In the data rows, zero lies at 4.5, halfway between 4 and 5.
Here is a table of points, one per row:
[7 6 5 5 4 8 4 7 5 5 3 3 4 6 6 2 6 6 6 5 4 4 1 4 4 4 5 8 0 3 1 5 7 3 3 6 4 4 2 2 4 5 3 7 6 6 3 7 3 6 4 4 6 7 7 3 4 3 7 4 6 4 4 6]
[5 5 5 6 3 6 4 2 3 6 4 1 6 4 8 5 3 1 4 5 4 5 5 6 7 5 4 5 2 7 6 2 4 6 5 2 3 5 4 5 4 3 3 4 3 2 3 2 2 6 3 8 6 6 6 4 4 7 6 3 3 4 4 3]
[6 6 3 7 4 4 3 7 4 6 6 3 5 5 3 3 5 5 7 4 3 4 6 2 5 8 4 4 9 4 5 5 5 4 7 5 3 3 4 3 3 5 6 2 6 3 7 5 4 6 4 4 6 6 6 6 2 4 6 1 5 3 2 2]
[6 4 6 5 9 3 5 4 5 4 2 4 6 4 4 4 4 2 4 3 4 4 5 6 2 4 2 3 8 7 6 5 2 2 4 6 2 3 1 6 2 6 5 6 5 6 5 5 5 4 4 7 3 4 8 3 3 3 2 6 2 2 6 7]
[5 3 2 3 5 5 5 6 1 3 5 5 4 7 3 5 6 4 5 5 7 9 4 4 2 5 4 6 7 3 2 3 3 7 4 6 8 6 5 4 3 4 6 5 4 7 4 5 2 5 6 7 8 4 7 7 3 6 5 4 4 8 2 5]
[5 7 6 5 4 5 4 5 4 7 4 3 4 5 3 7 4 5 3 0 6 3 6 3 5 2 3 4 3 4 5 2 4 4 2 5 5 4 4 3 9 3 6 2 2 2 6 4 7 5 4 7 4 4 3 7 3 3 3 6 5 5 1 9]
[2 5 4 6 6 5 7 5 6 5 5 4 5 5 2 5 7 2 4 3 3 3 6 4 5 4 3 4 3 3 5 6 5 4 2 4 6 7 1 5 4 4 4 7 6 5 4 4 6 6 4 4 0 5 2 7 5 6 1 5 6 7 7 0]
[3 5 6 3 4 5 0 5 6 5 4 6 5 5 6 7 1 6 4 3 2 2 2 6 0 7 5 5 8 7 6 3 6 5 4 6 9 6 4 3 3 4 5 3 5 5 5 6 3 5 3 4 6 5 3 3 6 4 2 4 7 6 6 6]
[4 5 2 5 6 5 4 4 6 6 6 4 5 3 6 4 3 7 4 2 9 7 5 3 5 4 6 5 4 7 4 6 5 6 5 5 5 4 5 4 0 6 4 3 5 4 2 6 8 9 3 2 4 3 6 6 4 4 7 6 3 7 7 6]
[4 5 6 6 6 6 3 9 7 5 2 7 6 4 3 6 5 6 4 3 4 6 6 4 5 3 3 3 3 7 3 3 4 7 4 2 5 4 4 6 3 3 3 5 5 3 7 3 1 1 5 4 6 1 2 4 5 4 6 5 3 3 6 5]
[6 4 1 4 9 2 6 3 5 3 6 4 5 6 4 5 4 3 3 6 3 3 1 4 4 6 5 6 4 6 3 3 3 4 4 3 4 3 4 3 4 4 3 3 3 4 6 5 9 0 3 4 4 4 2 2 4 5 8 5 4 5 2 3]
[4 6 1 3 6 5 3 4 5 6 6 6 8 3 5 5 5 5 4 4 7 4 5 7 4 2 6 5 4 2 4 1 0 3 5 4 1 8 6 3 5 6 3 6 7 6 6 5 3 7 3 5 4 5 3 5 7 1 3 4 5 4 3 3]
[5 4 7 8 7 4 4 5 7 4 6 3 6 3 5 2 6 4 4 9 5 5 4 5 6 3 5 4 7 2 7 5 7 8 5 6 2 5 7 4 5 2 6 4 5 6 6 3 6 4 6 5 5 6 4 4 4 6 4 9 7 4 4 6]
[6 7 4 5 3 4 4 7 7 4 3 8 2 4 5 6 6 3 5 3 5 3 1 4 1 5 6 4 5 6 6 6 4 3 9 6 3 4 6 3 5 7 4 7 4 3 5 1 4 5 6 4 3 5 2 4 5 7 4 5 2 7 4 6]
[5 2 7 5 3 3 5 2 6 6 8 2 2 3 4 6 5 7 2 4 5 6 5 2 4 5 3 4 3 6 5 4 7 6 4 4 4 6 5 5 6 7 4 7 4 4 6 7 4 3 7 4 5 4 8 1 4 5 2 4 3 5 1 1]
[2 7 4 4 4 5 7 2 5 1 6 5 4 4 4 7 6 4 5 4 6 1 6 5 6 5 4 2 4 4 3 3 6 4 7 6 6 1 5 5 5 1 6 6 5 4 3 5 4 5 7 4 5 6 6 2 3 4 5 5 5 4 2 3]
[2 6 5 4 2 2 3 5 3 2 2 4 4 4 2 2 3 4 0 5 5 4 4 4 4 6 5 5 5 3 5 6 4 5 3 0 4 6 4 7 2 5 6 6 6 3 3 4 4 5 5 3 3 4 4 4 4 3 4 7 5 5 0 7]
[4 3 5 6 0 7 7 5 5 7 7 5 3 5 6 7 5 7 7 6 5 4 6 3 4 3 5 7 6 4 6 8 2 3 6 1 2 4 5 5 5 2 6 4 7 8 4 7 6 0 4 8 5 5 3 5 5 3 6 5 4 5 7 4]
[7 5 0 4 4 3 4 6 5 5 6 4 2 5 4 5 5 5 4 6 3 4 6 6 5 8 4 4 1 6 5 5 3 7 3 5 7 5 6 6 4 8 6 3 4 6 2 5 3 5 4 5 3 4 4 3 4 7 3 4 6 0 5 7]
[1 5 8 2 4 4 6 5 4 7 2 6 6 5 5 6 6 5 5 5 3 7 2 4 6 8 5 5 6 4 5 0 4 5 9 5 6 6 5 4 5 8 4 3 4 5 4 8 5 5 5 2 3 5 5 6 4 4 5 6 5 2 8 6]
[6 3 7 5 3 6 8 5 4 3 4 4 4 6 4 5 6 4 6 3 3 4 6 7 6 5 5 5 7 7 3 5 6 4 4 5 3 4 6 5 5 2 2 2 5 9 5 5 3 7 3 1 6 2 2 5 7 5 4 4 3 4 0 6]
[3 6 6 0 7 3 6 3 4 8 5 4 2 3 4 4 3 7 6 6 5 6 3 5 4 2 5 4 6 8 3 5 4 2 2 4 3 6 7 4 3 4 4 8 5 3 3 3 3 5 2 6 5 6 0 8 4 3 6 4 7 2 5 3]
[5 3 4 4 6 2 2 6 2 3 2 5 3 3 6 7 5 4 4 4 5 3 6 5 8 2 6 6 3 5 3 9 6 5 5 4 4 7 3 5 6 4 5 4 3 4 5 5 8 4 7 7 7 5 7 5 7 4 5 5 5 2 5 1]
[5 8 4 5 4 3 4 4 6 2 2 3 2 4 3 4 4 5 5 6 6 5 5 7 2 7 5 4 3 2 3 3 4 4 1 7 5 4 6 5 5 3 4 4 6 3 6 5 4 4 5 6 3 6 4 6 9 5 5 5 2 6 8 4]
[7 5 3 5 4 5 5 5 3 4 7 6 4 0 5 2 3 5 3 7 5 2 2 1 5 3 2 2 7 4 1 4 5 5 7 6 5 4 2 8 8 4 4 2 5 5 3 3 5 3 3 3 3 4 6 6 7 5 5 5 4 4 4 4]
[6 5 6 6 6 8 6 2 5 4 4 5 5 1 3 1 4 3 6 4 3 3 6 5 5 5 7 3 4 4 6 7 1 4 6 3 7 5 7 3 3 3 4 7 2 1 6 9 5 1 5 6 3 4 5 8 5 3 2 4 5 5 5 6]
[2 2 5 6 6 6 4 2 5 4 2 8 3 9 6 3 5 5 4 7 1 6 7 4 3 5 4 5 3 4 7 4 6 4 5 5 7 4 5 2 6 5 6 5 7 3 2 1 6 5 3 5 5 3 4 7 5 3 5 5 1 4 2 5]
[4 3 3 4 6 4 4 2 3 7 5 4 2 3 4 4 6 4 6 6 8 4 4 7 7 5 3 8 3 5 7 6 4 4 7 4 6 5 2 9 7 4 7 4 4 3 7 4 4 4 5 1 8 3 4 2 3 4 3 4 6 6 6 5]
[1 2 6 3 4 3 6 7 2 4 8 4 4 7 5 3 1 5 5 5 2 6 7 5 7 4 4 4 1 3 4 5 3 3 5 6 2 4 4 2 2 6 3 4 4 5 6 1 4 4 5 4 4 3 8 3 5 6 4 4 6 7 4 6]
[4 4 5 6 4 4 4 6 2 3 6 4 3 7 6 2 2 3 3 1 5 7 4 8 6 1 4 3 7 2 5 5 6 6 4 3 6 4 5 2 7 5 4 6 6 7 3 6 3 4 3 3 2 7 1 3 3 4 6 1 3 4 6 4]
[5 2 1 7 2 2 6 5 2 2 1 3 7 6 4 5 5 3 6 6 2 4 3 2 3 2 6 2 5 5 4 3 6 4 4 5 3 2 7 6 6 6 5 5 5 3 5 6 4 6 3 6 6 3 3 2 4 3 4 5 5 7 7 4]
[4 4 3 3 1 7 3 2 4 2 5 6 7 5 4 2 6 4 2 4 6 6 6 4 6 8 4 5 6 8 3 8 6 5 3 7 3 5 4 3 7 5 3 6 2 5 5 3 7 5 5 6 5 5 5 1 4 6 4 4 6 3 8 4]
[6 4 6 5 6 6 2 3 4 5 4 5 7 6 4 9 5 5 6 8 5 5 5 2 7 4 6 2 5 1 6 6 4 3 1 5 4 5 4 6 3 6 3 4 3 4 1 3 6 3 5 2 6 7 5 3 2 7 4 2 3 5 5 5]
[6 2 4 4 3 3 5 4 6 3 6 7 4 4 9 4 6 5 6 1 2 7 4 7 3 5 4 3 4 2 5 5 5 4 1 1 4 3 4 7 5 6 6 3 0 4 6 3 4 6 6 4 4 6 6 6 4 4 8 5 6 5 5 4]
[5 5 5 0 5 7 3 5 4 6 2 4 7 4 2 3 2 6 6 3 4 4 3 3 1 6 8 7 3 2 5 4 7 5 6 4 4 2 7 4 5 3 6 1 4 6 3 3 4 5 7 4 1 2 5 6 4 5 2 4 3 4 7 2]
Along one direction, these points spread out more than along any other. Take the direction at right angles to it along which they spread out most. Then take the direction at right angles to both along which they spread out most. Go by this last direction. How far along it is each point below, from 0 to 99? 50 is the average, and the first point above lies past it. One standard deviation of the points above along it is 16.
[5 8 4 5 4 3 4 4 6 2 2 3 2 4 3 4 4 5 5 6 6 5 5 7 2 7 5 4 3 2 3 3 4 4 1 7 5 4 6 5 5 3 4 4 6 3 6 5 4 4 5 6 3 6 4 6 9 5 5 5 2 6 8 4] 42
[5 7 6 5 4 5 4 5 4 7 4 3 4 5 3 7 4 5 3 0 6 3 6 3 5 2 3 4 3 4 5 2 4 4 2 5 5 4 4 3 9 3 6 2 2 2 6 4 7 5 4 7 4 4 3 7 3 3 3 6 5 5 1 9] 46
[5 2 1 7 2 2 6 5 2 2 1 3 7 6 4 5 5 3 6 6 2 4 3 2 3 2 6 2 5 5 4 3 6 4 4 5 3 2 7 6 6 6 5 5 5 3 5 6 4 6 3 6 6 3 3 2 4 3 4 5 5 7 7 4] 47
[2 6 5 4 2 2 3 5 3 2 2 4 4 4 2 2 3 4 0 5 5 4 4 4 4 6 5 5 5 3 5 6 4 5 3 0 4 6 4 7 2 5 6 6 6 3 3 4 4 5 5 3 3 4 4 4 4 3 4 7 5 5 0 7] 40
[5 4 7 8 7 4 4 5 7 4 6 3 6 3 5 2 6 4 4 9 5 5 4 5 6 3 5 4 7 2 7 5 7 8 5 6 2 5 7 4 5 2 6 4 5 6 6 3 6 4 6 5 5 6 4 4 4 6 4 9 7 4 4 6] 44
[6 4 6 5 9 3 5 4 5 4 2 4 6 4 4 4 4 2 4 3 4 4 5 6 2 4 2 3 8 7 6 5 2 2 4 6 2 3 1 6 2 6 5 6 5 6 5 5 5 4 4 7 3 4 8 3 3 3 2 6 2 2 6 7] 31
[5 3 4 4 6 2 2 6 2 3 2 5 3 3 6 7 5 4 4 4 5 3 6 5 8 2 6 6 3 5 3 9 6 5 5 4 4 7 3 5 6 4 5 4 3 4 5 5 8 4 7 7 7 5 7 5 7 4 5 5 5 2 5 1] 48
[7 5 0 4 4 3 4 6 5 5 6 4 2 5 4 5 5 5 4 6 3 4 6 6 5 8 4 4 1 6 5 5 3 7 3 5 7 5 6 6 4 8 6 3 4 6 2 5 3 5 4 5 3 4 4 3 4 7 3 4 6 0 5 7] 36
[5 3 2 3 5 5 5 6 1 3 5 5 4 7 3 5 6 4 5 5 7 9 4 4 2 5 4 6 7 3 2 3 3 7 4 6 8 6 5 4 3 4 6 5 4 7 4 5 2 5 6 7 8 4 7 7 3 6 5 4 4 8 2 5] 61
[6 5 6 6 6 8 6 2 5 4 4 5 5 1 3 1 4 3 6 4 3 3 6 5 5 5 7 3 4 4 6 7 1 4 6 3 7 5 7 3 3 3 4 7 2 1 6 9 5 1 5 6 3 4 5 8 5 3 2 4 5 5 5 6] 39
[7 6 5 5 4 8 4 7 5 5 3 3 4 6 6 2 6 6 6 5 4 4 1 4 4 4 5 8 0 3 1 5 7 3 3 6 4 4 2 2 4 5 3 7 6 6 3 7 3 6 4 4 6 7 7 3 4 3 7 4 6 4 4 6] 70
[7 5 3 5 4 5 5 5 3 4 7 6 4 0 5 2 3 5 3 7 5 2 2 1 5 3 2 2 7 4 1 4 5 5 7 6 5 4 2 8 8 4 4 2 5 5 3 3 5 3 3 3 3 4 6 6 7 5 5 5 4 4 4 4] 33
